One turn moves each row of this set onto another row. After a few examples, where does it send each row asked below?
Zof: [  1  22  29  11   5   0  26  16  21  -3   7  31 -32   5   1]
leg: [-23  26 -11 -26   4  -4  15 -25 -49   3 -30  19 -30  30   6]
fiper: [ -3  25 -14 -35  -8  13  21 -41  34  -8 -30  16 -24  45  -4]
gizi: [-50  21  -2 -26  32   8  30 -25  -5 -26 -32  -7  11   0 -24]
Lefun: [-16 -23  -5 -21  25  -5  58  10 -13  -8 -11  17 -33   2  24]
firef: [-31  28 -23 -35  10  -3  -3 -33 -38   4 -23  20 -10  30  21]
loto: [ -2  31 -25 -15  33   7  54  12  12   9  -3  34 -40  37  10]
pofe: [-28  17 -22 -28  26   8  52  11   8  26 -13  39 -30  41  -9]
lazo: [ -1  27  31  11  10   0  16  14  27   6   4  31 -24  15  -5]
Delu: [-25  18  -7 -28 -20  28  33 -26  38 -16 -27   7 -17  44 -14]
godo: [-36  -2  11  -3   7  18  20   2   1   5  -9  -9   9   9  57]
Soga: [-28  11  15 -13  17  28  25  -9  -1   4  -3 -18   4   7  58]
vab: [-33  21  -2 -33  -1 -15   1 -28 -41  -3 -22  22 -22  26   5]
nuve: [-41   5  20  14  16 -13  28 -24  42 -28 -18  17  -2  17  -2]
kog: [-40  24 -19 -51   9   9  11 -34 -35 -10 -24  11 -11  12   6]
pel: [-41  12  13  -3   6  21  21   3  -4  -5 -11 -15  13   2  51]
Fiser: [-21  16   3  -4  25  21   8   2  -2   2   5  -8   3 -10  48]
Dapot: [-13  21   0 -38 -12  33  34 -31  39  -1 -24   2 -24  39  -5]
sig: [-16  39  -8 -35   2  15  29 -18  37   7 -23  31 -23  46 -22]
fupo: [ -4   7 -25 -15  31  -3  54  -4 -18   0 -12   3 -48   7  27]
getar: [  1  11  17   5   4   3  12   2  45  -7   7  26 -31  -3   2]
Kuzek: [-64  26 -20  -7  19   7  17 -32  14 -32 -18   5   4  10 -16]
poz: [ -9  -3 -14 -16  33   4  57  19 -13   2   1  -5 -30   2  26]
Gal: [-33   4  20  15  35  -6  34 -12  35 -25 -25   8  13  39   3]
vib: [-50  14  -2  13  19 -17  22 -20  32 -34 -21  11  12  16  16]
gam: [-16   7  26  19  13  -3  16   6  52  -1  -1  21 -19  19  16]
vid: [ -4  24 -25 -31  20   5  58  -1  11  12 -15  26 -31  53   0]
fudi: [-26  23  -7 -41 -21  31  29 -29  31  -7 -27  14 -15  35 -16]
lopom: [-16  19  -3 -29   5 -10  12 -29 -48  -5 -25  11 -21  22   9]
Domu: [-14  20  30   5   1 -11   9  11  25  -4  10  30 -28   5  -4]
sesep: [-68  25 -11 -15  26   4  20 -32 -10 -21 -21   7  12  10  -7]
bidad: [-21  -6  12  -8  27   6  18  -4 -21  -9   0 -10  -9  -2  50]

pel -> leg
loto -> vib
Now these:
sesep -> vid
Domu -> Soga
firef -> fiper
kog -> sig
godo -> lopom
Gal -> Lefun

One turn moves each row of this set onto another row. After a few examples, where does it send each row asked below?
Bozek: [ -1  -6 -21 -32 -23  16   9  -7   2  26 -24 -23]
guda: [ 34   2  -2 -19 -12 -14 -10  -7  -3 -23   7  18]
nivat: [ -4  -3  55 -33  12   1 -23   2  -4  17 -10 -11]
Pip: [ 10  20  20  14  15 -28  23  12  14   9  13 -14]
Vifuv: [-13 -11  50 -23  14   9 -30   8  -1  17  -7 -24]
Binat: [  0  20  34  11  11 -22  24   9  11  10  11 -26]
gulir: [ 25  -4   7 -28 -19 -12 -23 -25  12 -16   8  15]
Kom: [-10  -3 -10   6  -4  23   1  -2  49  23  22   2]
foso: [  1   2 -12 -30 -34   6   1  -4  -2  24 -24 -32]
Gav: [-28  -9  -8   9   0   2 -23  19  22  -8 -40 -14]
ruge: [  8  19  20   9  12 -14  31  24  19   0  13 -17]
lekep: [  4  20  29   4  16 -35  19  18  12   0   3 -10]
rut: [-7 13 -3  2 -6 34 -2 -4 44 24 24  1]
vabos: [-14  -9  49 -25  24   3 -28  -3   3  17 -14 -15]
simis: [-16 -10  46 -38  21   8 -28  -9   6   7  -7  -6]
Busid: [ 22   8  -1 -36 -19  -7 -15 -21   8 -19   6  15]
Vama: [ 10   4 -10 -25 -38  14  -6 -11   9  29 -25 -32]
riv: [ 33  -5   3 -26 -13 -14 -19 -20   0 -11   2  19]
tiga: [-11  11 -11  14  -7  36  -8  -2  31  19  22   0]
Giri: [ 26  -2  17 -23 -13 -17 -15 -15   6 -13  16  25]
los: [ -2  -8 -23 -30 -27   9  -3 -10   6  30 -25 -27]
Bik: [ -4  11 -17  13  -6  29  -8   0  37  27  17  -1]
vatot: [ 10  16  13   4  17 -28  24  23  23   2   9 -17]
muz: [-26  -9   1  12  -2   8 -10  -3  32 -15 -45 -14]
deno: [-26 -15   3  12   1   5 -14  13  31 -18 -38  -8]
godu: [-23 -14  -1  18  -2   8 -20   2  35  -5 -43 -15]
dabod: [-26 -12  51 -26  10   8 -26   1  -2   7  -9 -21]

tiga -> muz
Giri -> lekep
rut -> deno
Now these:
ruge -> dabod
vatot -> Vifuv
riv -> Pip
simis -> guda
Kom -> Gav
los -> Bik

One turn moves each row of this set onto another row. After a few examples, where does it send each row asked below?
zaz: [ 27 -18   6 -63 -26   7 -13   5   9  21  -4  14 -14  10  20   1 -19  -9
   3  -1   0  -3 -17   6  33]
Zimi: [-37  10 -14  12   4  -4 -18  -3   2  56  11  -4  -8 -29  -1   4  -8  18
  27 -31 -19  -4   1  36   7]
vatom: [ 31  -7 -15 -21 -14  35 -23 -19   8   7  -7 -19 -35  14  12   2   1  20
   0  43   2 -42  -9  31  -2]
Bezo: [ 34 -20 -10 -20 -12  28 -13 -15  -9   1  -9 -12 -33  15  11   2  -3  12
  -5  50  10 -27  -2  38   4]
luni: [ 51 -24 -17  10  27 -16  -1  -1 -17   1 -23  -6 -25   7 -14  -7  27  -5
 -15  -4  24 -18   1  26  -1]
movo: [-16 -33 -19  -3 -25  18 -16  34 -13  44 -18  24 -16 -12   2 -12  23  18
  -1 -28  16  -3  -8  13 -27]
von: [ 48 -26 -11  17  20 -16  -9   1 -28  14 -19   6 -21  14   5 -10  32   8
 -15   6  23  -7  -2  12   3]
vori: [ 14  27 -18  15  20   4  -7   6  17 -17  -9   1 -28  14  25  22 -28  -6
  18 -10 -35 -18 -16  34  26]
Dedi: [ 34 -19 -17  -9  -8  27 -14 -12   1  -6 -22 -21 -31  21  17  -5  -5  12
  -4  43   0 -34  -6  35 -12]
bulob: [ 13 -13 -26  48  14 -10   6  -8  14 -31 -14  -5 -32  -6  14 -11   7   0
  36  17   1 -27  -1  20   5]
fela: [-22   6 -21 -37 -18 -21 -53  18   1  17 -22   0   6 -12 -19  13   7  29
   0  -8  20   8 -15  10  -4]
ged: [ -8 -17 -41  50  12 -13  -7  10  16  19   2  -7 -20 -33 -16 -11  -2  11
  33 -11  -1  10  17  17   2]
sibot: [ 37 -14 -19 -31 -12  31 -15 -10   0  -9 -14 -22 -25   3  -1   4 -17   5
  -5  33   4 -38  -4  43  -1]
kivim: [-20 -40 -25  -2  -9  32  -8  34 -24  42 -17  12 -19   2   6  -7  32  15
   1 -21  13 -13  -7  10 -16]
fovem: [ 30 -11   9 -57 -16   2  -7   2  14  15 -10   0   0  17  30  -4 -21 -12
   3  -4  -7  -4 -12  18  28]
Rokop: [  1   7 -34   4  24   8 -14  -6  28  18 -12  -6 -21  19  14   5 -26 -28
  22   0 -34 -36 -13  28  32]
Fezub: [ 24   4 -27  34  15   1  -5   6  -8   1 -16  -8 -47  -8 -10  -3 -11  11
  58   1 -22 -33  -3  35   0]
zokim: [-12  -2 -18 -41 -23 -19 -57  17   1  22 -11  14  -7  -3  -6   8   7  36
   7   6  22  18 -26   9   8]
Zit: [  9   5 -20  -2   9  11   8  -1  29 -12   6 -10 -30   1  41  -9 -22 -17
  36  14 -24 -19 -21  45  18]
zag: [ -5 -22 -30  50  12  -5 -15   1   9  19 -14  20  -8 -28 -20   2   9   6
  29 -29  -3 -27  20   5  21]
Tadag: [ 47 -24 -18  26  20 -17 -14  -1 -17   8 -29   9 -30   9  -8 -10  28   9
 -10  -6  24  -3 -11   7  -9]
Nezu: [-19  -1 -10 -41 -20 -11 -52  11  10  18 -14   8   7  -8  -4   9  -2  36
   7   4  26  22 -16  28  12]
nufu: [ 30  -8   1 -58 -24   1 -14  10  12  30  -4   3   3  14  26  -9 -13 -10
  16  -9   1 -13 -12  -4  32]
Rav: [-18  -7 -20  56   6  -9   6  -4   9  24  -5  12 -22 -24   9  -8  18  -6
  21 -24   4  -4   1   0 -15]
vidug: [ 12 -18 -39  43  24  20   4  21  10 -15 -13  -1 -34  -9   3   7 -11  -6
  34  -1 -29 -13   6  21   4]
ritok: [-18   1 -19 -36  -7 -14 -53  15  -4  27 -11  -4   4   1 -10   6  10  37
  23  10  33  23 -17  14  10]
sifaz: [-13 -29 -26  -3 -18  10 -20  37 -23  47 -15  17 -16   0  12 -15  33  19
  -8 -12   8  -9  -9   8 -27]
gozi: [-16  16 -25 -10   0  -5 -25  -3  31  -3   9  11  13 -14  35  10 -27  -6
  19 -14  -4   3 -29  26  41]
vufiz: [-41  16 -22  21 -22  -2 -22   5   1  16   8  10   5 -38  22   3 -11  27
  29 -26   5   5 -18  19  -4]
nelak: [-17  12 -25  -5  -5 -15 -30   0   0   0  -4 -10  17  -6  18   6 -34  26
  33 -23 -20 -28 -14  32  48]
zunu: [-13 -25 -25  -2 -12   4  -7  36 -21  37 -25   3 -15  -8  -6 -12  33  13
  -6 -25  10 -22   2  19 -36]
soke: [ 52 -19  -8  15  26 -10 -11  -6 -24   4 -17   5 -33  12  -2  -1  34  15
  -7 -12  22 -13 -16  10  12]
ruguk: [-26   9 -21  23 -25 -25  -9   8  20  34  14  -1   2 -28   8 -19 -19  18
  23 -37  -2  -8   9  22  19]
kuveb: [-26  37 -20   7 -17  -8 -24  -3  31   9   7  -3  -5   2  25  10 -32  15
   6 -17 -17 -28  -8  38  30]
nitig: [ 23   0  -1 -69 -20   3 -16   7  12  18  -9  -1  -1   1  10   7 -26 -17
   1 -20  -6  -7 -17   9  17]

Dedi -> Nezu
Zimi -> Fezub
Now these:
nitig -> zunu
kuveb -> ged
vatom -> ritok
Bezo -> zokim
bulob -> gozi

One turn moves each row of this set onto another row. After a few examples, where does it send each row asked below?
fav: [  6 -23  40 -18  18  21   9  11  16  14  21 -10   0  -2  28 -25  24]
Kavu: [  7  -1 -17  26   9   6   7  24   2   1 -23  -1 -11  39   2  -3 -38]
ludat: [ -7  10 -22 -20 -23   3 -19  -2 -21  23  -9  -7   6  -6 -23 -17   8]
ton: [  7   4  12 -14 -30   7 -33 -15  -2   9 -17 -24  -8  -2   7  14   5]
Fila: [-21 -10 -29 -17   3   3  24  17 -16  -6  26 -26   1 -16  18  15 -15]
nufel: [-14 -20  25  33  16  -4  17   7  50   3  27 -20   7  12   3  14  14]
nopog: [-14  19   0 -11  11  17   1 -29  13 -26  -9  -2  26  -9  11 -23  -7]
Pap: [  1  18 -12   8 -17  26  -6  32   9  11   7   6  15  14  13  17 -36]
Nad: [-36 -21   7  22  21  -7  -4   9 -38 -15  12  14   0  28   1  -4  -4]
dozi: [ -5 -39   2  14  39  29   0   6  20   5   8   1   3 -14  11  20 -28]
rozo: [-11   7 -37  23  -3 -25  -7   4  -3  -7 -10  15   4   9 -17  16 -29]
fudav: [ -6 -23  20 -26  23 -10  -6  -4  -1  -5  30  22  13 -30  22  -9  19]
kovog: [-27 -26  -9 -17  16  -6 -10  -7   5   4  19 -17 -18   7  -6   4  50]
doku: [ -3 -14  26  37  23  -4 -35  21 -15   8   8  12   6  11 -24  -3 -17]
bubu: [-25  19 -22  -7 -10 -21  22  12   3  23 -24  -7 -10 -16 -15  -1   7]
sozi: [  6 -29  27  21   4  18 -25  -5  23   2  40 -16  22  21  -3  -4  14]
gimuz: [  7   8   7   6 -23   9  -1  -1  -5   3   9  -4   6 -13   2  45  32]
zod: [  8 -13  -1  43 -10  -7 -11  30  -3 -28 -18  -6  19 -18   7   5  -3]
bitos: [-27  -3  -2  -5 -26  28 -14  27   5  10  16  42   1  15  13  -7   2]
Kod: [-18 -14 -18  11  20 -11   4  10 -33  15   7  14  37  11 -24 -27   0]
resop: [  2   4   9  47  15  30   0  -7   6   9   2   2  -4 -19  28  18  -6]
fiz: [ -3  -4 -24 -32  -3   1  36  -5  25  -1   4  -7   0  -4  35  -7  11]
Tav: [  5  16  -2 -15  -8 -33   3  13 -20 -10  -2  21   1  23  16 -31  10]
ves: [ -4  33   2   1  37   3   3  53   9   5  11  -1   7  -1 -10  -8  -4]
zef: [-14   7  29   5  51   9  26  10  34   6   7  -4  19  -9   8  14  -6]
lorok: [-16   7   0  40   2   6  -3 -18  16  11   6 -27  -3 -11  -6 -35 -25]
bidek: [-12 -28  -5  27   4 -16 -40  -1   1  -1  29 -16  21   9 -27  15  -1]
tetel: [-18 -19 -24  20  19 -18 -26   6  -1 -14   3 -35   7  -4   2  -1  33]
Nemu: [ -2 -16   1 -27  -7  -7   0  22   8  12  10   2  16  18 -10  29  44]
vaf: [ 22 -12  -4   4   8  31  -5  28 -16 -32  -8   6 -11 -13  -4   6   3]
gifuz: [ -9  20   9 -11 -14  13  36   5  26  29 -11 -11  -9  -4   6 -21  22]
nemi: [ 20 -15   3   8  43 -29  13 -12   6  -3  -6 -37   6  -7  -3  -3  -9]
sosu: [-14  -4   3 -39  25   3  12 -13  15  35  30  12 -14  24   2 -14   0]
kup: [ 11  -6  21  -5  -3   9  -3   4  43  -7   5 -12 -31  -5  34  17  -1]
zudas: [-26 -16  -3   8  15 -10  -2   6  33  24   9 -23   6  19 -24 -48  -9]
gagiz: [-21 -12   8  -6  25 -35   8  -9  18  28  16  18  14  21  32 -19 -21]
Bafaz: [ -9 -23  -7 -42   2 -34   0  21   4  -4   9   1  10  26 -16 -27   4]
sis: [  7 -23 -26  -2 -32 -15 -25   5 -24   1   3   9 -13  17   4 -25   1]
Fuden: [ 35  -4  -5 -24  13   3   7   8  39  13  -6   7   2 -22  24 -10 -14]
Zugos: [ 34 -22  11  10  -2   1  18  25  -7  -8  24  -7  -4 -17   2  31   8]
mitul: [ -1 -53   0   4 -19  -7  -3 -38  -1   0  -1   5  -1   8  21  -3  -1]
dilu: [  9 -38   5  15   7 -20   1  45  -4  32  21   8 -20  18   3  14   1]
savom: [ 13 -10  33  18  15  -5 -22  -3  26  12 -15  32   6  26  -5 -23   9]
vepi: [ -8 -37  16  -6  36 -31   8 -17   0  -3   5   0 -10  -5  -2 -27  32]
nupa: [ -1   9  28  -6 -24  17  22  -1  27  39  14  11   2  11 -18  -5 -15]
lak: [-42   4  -8  -5  20  -3 -16 -11  16  14 -15  12  10  23   9 -40 -14]
fafof: [-26 -14  -9  27  21  -9  29  24  30  16  36   1  19   7 -22 -19  15]
Lusum: [  5  17  10  34 -24   3   6  11  23  20  -2 -10  29  -1 -15 -10 -27]

sosu -> Bafaz
lorok -> ton
Now these:
sis -> doku
kovog -> zudas
savom -> bitos
Fuden -> fudav

